(in the rows, 128 means zero)
Turns in one plane each, and the order they were made in; the first pair answered:
turn W:
[132 110 144 140 114 140 138 119 123 120 115 141 159 150 137 143 130 138
 135 110  97 119 108 106 126 124 158  76 156 113 153 111 131 116 126 156
 114 132 128 142 165 123 142 153 138 122 130 129 147 128 127 160 100 118
 123 110] |-> [142 110 158 135  75 128 127 119 127 133 100 167 134 127 123 141 123 139
 122 111 105 148 100 110 169 128 141 120 135 134 129 122 123 128 160  96
 111 162 156 143 121 114 144 142 133 129 113 135 121 128 130 134 132 120
 144 132]
[137 170 124 175 196 143 114 135 131 123 185  93 123 104 121  87 132  65
 140 114 149 140 153 136  57 190 123 132 121 147 156 132 158 122 128 180
 151 103  86 115 106 155 126 100  97 109 173 107 119 134 109 134 132 117
 124 123] |-> [158 168 176 199 159 147 120 120 140 165 161 105 141 116 117  75 105  74
 127  99 127 110 151 140  93 189 116 126 126 132 169 145 159 141 137 161
 152 166  80 109  78 137 160 147 102 136 158 124 118 125 132 125 107 103
 125 100]
[126 139 126 115 152 112 132 140 121 134 134 138 103 103 118 106 118 104
 136 135 146 136 146 141 138 130 107 173 112 142 112 149 139 156 147 102
 134 126 142 135 100 132 105 113 118 110 131 128 111 135 127 121 162 141
 127 147] |-> [118 144 110 122 186 128 143 138 117 118 145 112 129 123 132 108 127  99
 150 135 142 110 151 139 101 128 121 135 126 125 132 140 148 143 115 155
 137  97 118 136 137 140 105 121 123 106 146 121 137 133 117 143 136 140
 108 130]
turn H:
[135 123 139 134 127 142 118 129 120 145 124 123 142 149 135 120 131 134
 129 127 122 104 141 140 128 129 135 133 133 105 134 128 139 127 126 139
 147 153 129 125 122 135 133 149 145 122 116 121 130 121 143 133 112 136
 121 140] |-> [137 119 135 135 112 137 114 127 119 134 122 128 148 156 136 135 135 143
 126 132 121 112 132 137 127 118 141 123 139 107 129 117 128 119 130 143
 144 137 135 127 136 139 138 144 153 117 119 124 131 116 136 139 119 135
 122 141]
[119 124 164 142 126 150 127  87 119 110 108 134 131 111 123 131 102 120
 116 115 106 149 151 141 130 118 149 147 138 118 110 110 120 171 122  92
 116 163 126 139 114 101 136 128 155 157 125 140 118 132 136 139 133 135
 128 130] |-> [119 129 163 145 140 155 132  87 119 111 114 123 139 114 123 126 100 117
 117 115 103 134 158 145 118 120 150 140 142 108 119 115 126 168 113 105
 117 163 116 138 117 101 134 136 155 156 128 139 127 131 138 139 121 136
 121 119]
[ 89 142 103 114 164 148 135 125 103 133 140 107 138 137 104 132 149 117
 158 144 111 126 123 141  77 140 141 119 146 134 121 110 133 138 117 154
 121 114 115 155 135 163 116 122 117 124 142 114 155 122 128 131 113 145
 100 118] |-> [ 93 136 100 107 135 139 124 127 102 120 131 121 136 137 100 157 154 128
 152 147 114 151 110 137  89 128 143 120 149 144 107 101 117 131 131 146
 114  99 135 156 146 162 122 102 124 119 141 116 148 123 120 134 135 140
 106 127]
[102 127 147 160 131 106 110 131 119 150 119 113 118 124 147  89 118 104
 144 120 115 121 141 125  95 149 105 112 138 110 139 125 155 127  94 142
 138 104 108 130  94 142 127 174 124 114 109 132 157 117 130 137 100 139
  94 117] |-> [110 119 142 156 103 102 105 131 121 132 110 126 132 140 146 121 126 122
 141 127 116 142 123 114  95 127 116  88 150 112 132 107 134 109  97 154
 132  74 128 131 122 150 139 161 141 107 114 134 164 114 118 152 111 135
  94 118]
turn R:
[149 148 120 137  91 177 119  87 139 149 155 125 113 145 153 140 115 124
  98 138 106 128 113 103 116 114  79 150 114 109 113 144 122 118 167 136
 104 125 139 135  98 101 152 136  70  88 122 122 156  96 120 147 112 159
 170 110] |-> [149 146 115 138  89 178 118  88 138 144 155 125 119 149 156 149 117 129
 100 142 108 135 107 102 109 108  85 136 119 107 115 138 118 112 162 148
 106 110 141 133 112 103 155 135  76  81 127 122 163  93 114 155 113 158
 168 106]
[129 134 120 141 143 134 126 127 140 123 119 117 136 117 124 118 130 129
 131 146 115 141 138 139 113 136 132 131 129 118 141 125 136 117 113 137
 131 118 115 137 137 135 128 123 131 116 120 140 123 136 131 124 147 133
 117 114] |-> [127 134 124 145 143 135 127 127 140 132 116 123 132 112 123 110 126 127
 128 142 114 139 141 139 121 141 125 142 127 118 141 129 136 121 120 124
 133 131 115 133 124 132 128 124 123 119 117 143 119 138 137 120 146 130
 121 120]
[136 132 135 144 109 125 127 127 131 144 113 142 114  99 108  93  84 114
 119 123 133 117 142 140 129 138 145 154 114 148 112 127 118 143 144  79
 126 174 135 124  69 129 140 145 141 141 117 147 120 138 127 101 132 122
 153  76] |-> [147 120 141 151  75 121 125 122 132 125 100 147 149 133 110 133  89 137
 118 128 123 124 120 125 122 109 162 110 138 137 120 100  99 117 134 111
 119 147 144 127 117 131 162 147 165 137 122 152 138 131 122 125 129 110
 143  62]
Now pairs of rows:
(two turns a pair)
[127 114 140 135 126 117 131 115 128 135 133 119 148 130 132 131 126 130
 147 118 119  94 129 124 119 113 149  94 117 108 150 125 120 128 123 159
 126 129 107 127 157 135 140 132 127 110 142 131 148 124 129 131 103 136
 117 123] |-> [138 112 165 138 105 112 128 113 131 159 122 133 133 112 122 118 115 125
 138 116 122 102 127 128 147 118 137 115 105 115 144 137 121 147 138 125
 129 166 112 122 124 126 145 143 121 119 126 137 131 125 140 112 109 134
 128 130]  W then H
[108 147 156 123 149 161 134 150 111 175 134 133 131 112  99 119 122 116
 120 119 108 110 153 158 110 131 102 140 146  84 151 186 159 145 149 101
 123 143 105 105  93 129 118 122 126  90 146 122  81 125 134  98 147 168
 106 151] |-> [102 147 141 121 169 168 137 148 110 160 145 118 138 122 104 122 129 116
 126 122 107 104 158 157  89 131 109 125 151  78 154 179 163 133 135 125
 124 122  98 105 114 134 115 119 125  82 153 117  92 124 128 109 138 168
  99 145]  W then W
[130 124 113 128 155 151 114 131 116 125 129 107 130 127 136 121 140 126
 125 147 140 139 152 125  99 125 126 116 134 129 141 109 116 117 106 163
 123 102 117 144 150 129 116 126 127 116 137 112 145 120 117 163 145 116
 124 127] |-> [128 126 111 118 145 146 109 134 115 131 129 118 102 103 126 113 143 119
 119 147 148 159 154 125 121 135 115 150 118 145 123 115 114 129 128 124
 122 114 131 145 121 127 107 112 115 116 132 111 125 127 118 142 168 120
 138 148]  H then R
[120 121 107 124 157 144 129 134 124 100 153  95 138 143 137 143 134 121
 138 131 133 120 125 113  85 127 130 101 142 125 139 117 133 118 104 176
 131  84 118 122 155 134 114 129 133 114 146 114 138 135 123 149 117 135
 121 124] |-> [136 116 137 119  98 124 112 137 131 133 128 138 102 110 111 136 121 126
 114 126 145 154 116 117 157 128 112 160 119 150 107 131 117 143 156  85
 127 136 157 122  89 121 123 119 125 123 117 126  99 137 136 115 155 138
 152 155]  W then W
[125 112 117 143 128 150 119 136 133 119 122 116 143 116 128 132 131 138
 132 124 140 135 115 129 125 141 134 130 155 119 143 125 126 117 117 137
 122 132 140 128 134 136 135 144 128 133 130 124 124 124 115 136 100 117
 125 139] |-> [123 110 112 139 121 148 111 136 134 114 119 123 130 109 123 134 132 133
 127 125 145 150 116 127 130 142 127 144 150 129 133 124 120 119 128 120
 119 131 148 132 123 136 128 133 124 131 128 125 117 126 108 129 111 122
 132 150]  W then W
[116 117 131 135 127 133 155 151 128 134 118 138 152 126 123 108 134 138
 137 123 136 117 141 127 123 119 136 107 140 126 119 120 133 117 126 145
 125 156 114 136 126 125 142 152 135 137 105 130 134 117 121 145 113 139
 135 119] |-> [105 120 105 118 134 128 147 156 124 116 124 141 136 114 120 118 148 138
 140 130 149 137 141 121 118 119 136 124 131 141 101 116 127 111 131 135
 123 130 124 139 130 134 127 123 129 125 112 119 125 124 106 141 139 147
 140 133]  W then W
[ 92 145 156  87 170 162 134 148 119 105 176 104 160 147 146 118 142 141
 183 146 119  97 142 175  90 151 147  56 135 114 168 107 128 117  68 183
 135 104  90 133 168 121 108 160 155 130 140 119 133 150 120 163 146 158
 105  94] |-> [ 97 140 164  62 106 133 103 158 122 115 157 154  95  96 116 122 146 141
 157 152 147 167 129 177 161 155 123 146  93 164 109 113 103 135 137  70
 129 131 152 139  95 116  93 115 142 130 113 121  79 160 117 115 217 170
 147 152]  W then W
[142 140 137 131  95 137 123 119 131 114 133 134 118 147 136 112 120 133
  87 134 155 101 106  96 143 115 173  94 142 117 138 112 132 150 107 174
 139 156 142 130 129  99 158 138 129 123 107 130 135 100 120 135 128 133
 138 104] |-> [129 142 108 116 107 134 118 129 125  88 146 132  98 136 130 120 139 129
  92 142 172 127 105  94 130 117 176 111 132 133 120 103 127 142 108 170
 139 125 154 133 137 111 137 106 124 106 112 117 125 107 104 129 153 143
 138 125]  W then W
[125 133 112 122 169 147 132 137 117 132 149 106 135 123 122  97 124 122
 136 127 120 115 157 128  95 149 104 144 133 117 137 149 135 121 126 150
 148 124 110 136 133 127  99 122 119 122 139 124 143 138 110 121 134 143
 114 117] |-> [128 132 111 120 165 144 131 141 119 138 148 112 122 112 117  94 122 118
 132 126 128 122 159 127 106 152 101 160 128 124 131 151 137 125 134 131
 148 133 115 136 119 128  95 118 112 123 133 124 135 139 112 115 142 144
 120 127]  H then R
[132 116 115 141 117  91 111 135 105 135  99 124  80 153 143 165 119 156
 147 139 130 126 111 117 163 119 143 209 104 148 107 137 174 165 156 100
 149 155 104 125 117 139 126 120 149 105  85 125 143 137 140 133 134 117
 155 140] |-> [139 115 134 155 112  97 120 129 108 150  94 115 106 172 146 166 107 160
 147 132 116 100 113 116 160 111 146 178 120 126 127 135 177 164 142 126
 154 168  87 120 131 135 141 150 160 114  84 133 165 129 154 144 104 107
 141 118]  H then R
[108 142 176 146  87 105 129 150 133 136 118 147 115 119 122 156 121 136
 136 148 128 130 125 132 146 117 105 155 120 110  92 118 131 138 174  98
 111 155 159  96 111 134 141 123 148 150 127 103 103 128 150 102 110 114
 109 134] |-> [ 99 141 156 154 128 121 143 151 132 116 136 118 143 145 138 158 132 132
 152 150 121 100 134 128  96 113 121 110 137  87 120 109 141 120 136 163
 117 119 124  92 160 144 135 133 152 142 143  96 132 126 145 128  76 112
  86 107]  W then W
[148 137 126 105 142 122 141 166 131 118 123 120 146 132 156 107 117 109
 141 123 119  99 159 140 103 131 140  71 110 120 142 156 106 109 137 138
 123 138 133 139 159 147 152 151 138 132 160 119 155 101 148 125 136 116
  96  97] |-> [149 139 138 104 133 116 137 167 134 136 120 130 125 113 150  86 114 101
 130 116 124 104 164 145 126 142 125 106  92 129 130 168 112 129 157  95
 127 168 138 137 118 139 146 151 127 140 150 122 137 108 157 105 143 121
 111 109]  R then W
[151 135 145 135  74 123 120 123 139 109 129 147 135 145 133 147 122 157
 111 120 138 131  87 136 133  95 127 126 129 137 125 137 134 106 116 143
 124 104  91 124 146 122 171 151 131 123 135 141 157 115 147 143 139 130
  95 119] |-> [135 140 116 117  93 122 110 135 132  85 143 140 113 129 134 151 139 147
 112 123 153 155  89 136 122 102 125 143 115 152 107 132 131 102 116 137
 125  75 102 125 148 131 151 119 122 104 137 130 148 123 136 134 163 140
  97 135]  H then W
[147 135 114 120 101 152 120 120 130 115 144 134 136 128 125 176 122 154
 109 122 124 159 100 134 131 104 143 137 149 150 125  95 104 108 117 143
 107 100 153 117 154 145 125 110 155 112 127 125 176 168 124 162 153 137
 112 142] |-> [133 148  96 120 149 163 134 123 126 111 166 112 131 125 134 155 129 138
 121 123 127 141 115 141 104 118 142 133 142 142 138 103 119 110  98 163
 109  94 128 112 153 150 108 112 142 110 136 116 181 172 123 164 139 142
 103 137]  H then W
[157 101 145 149  84 126 147 104 125 125 125 126 140 136 111 151 119 146
 125 123 131 110 108 114 123 132 127 130 130 141 137 128 111 139 112 141
 138 129 148 120 133 125 152 152 147 120 127 139 134  98 146 145 127 113
 123 120] |-> [156 107 148 152  92 125 145 108 124 141 133 126 124 118 112 129 114 133
 122 116 135 112 115 122 135 146 116 153 118 147 133 142 118 158 118 119
 141 151 148 118 102 121 142 152 134 126 123 139 123 103 151 132 134 118
 130 133]  H then H
[149 131 147 127 136 126 141 102 113 148 114 103 115  94 170 101  99 152
  86 133 133 153 149 133 166 108  98 144  92 133 117 139 148 164 125  84
 142 132 143 141 109 118  82  84 119 136 144 136 138 140  76 121 186 137
 151 157] |-> [138 129 120 124 162 132 144 103 108 113 127  81 132 111 181 119 114 158
 101 139 131 151 151 128 125 102 113 111 106 125 125 123 146 141  97 136
 140  86 131 144 158 132  78  74 126 127 161 124 158 142  61 145 176 139
 136 149]  W then H
[144 141 147 150 175 103 121 118 151 151 108  76 124 122 168 148  97 123
 113  89 125 151 147 127 109  98 109 158 112 163 150 140 159 142 106 159
 181 121 106 110 115 128 112 147 116 126 123 122 100 156 126 146 107 145
 167 167] |-> [142 135 142 141 156  94 112 122 152 140 101  86 109 116 162 163 102 132
 108  99 132 175 139 123 122  92 108 171 111 177 136 134 145 138 121 139
 176 112 126 109 114 130 112 132 120 120 118 120  89 155 123 142 133 147
 171 183]  R then W
[129 138 171 145 133 116 149 126 155 159 155 132 119 165 102 107 130  98
 121 121 129 153  97 135 138 153 101 148 111 140 133 154 130 135 155 114
 120 178 165 101  68 115 114 117 123 123  93 160 135 133 138  99 115 106
 136 166] |-> [135 137 176 160 142 126 158 120 154 154 155 120 156 195 110 111 124 104
 127 120 113 127  96 132 117 144 116 102 135 122 154 145 135 124 129 163
 119 167 143 100 105 117 127 144 137 129 106 162 160 124 141 122  87  96
 121 135]  H then R
[152 126 131 131 114 106 115 118 152 155 138 123 146 132 138 120  84  89
 115 146 133 117 136 143 144 135 107 165  83 140 142 165 143 186 186  61
 144 203 136 122  93 102 114 148 111 143  80 112 123 143 132 144 105 125
 124 157] |-> [120 139  69 114 190 116 118 131 145 104 179  86 140 130 151 124 120  73
 140 156 145 119 153 141  79 144 119 153  80 141 144 154 154 163 152 114
 148 131 122 127 138 124  77 112 101 111 103  85 138 149 105 160 111 141
 110 165]  W then H
[109 103 154 112  55 113 132 123 135 121 149 165 146 126 171 162 145 114
 128 140 143 150 100 135 126 140 120 109 123 100 100 110 124 104 143 155
 106 100 139 144 135 135 143 109 125 129 151 106  97 138 106 161 141 132
 136 135] |-> [119 101 176 123  44 115 136 114 138 138 141 166 155 131 170 155 131 115
 124 134 132 134 101 138 137 137 118 102 127  93 108 117 128 108 145 152
 105 122 134 138 132 126 158 129 128 142 144 115 103 137 115 164 131 126
 136 125]  W then W
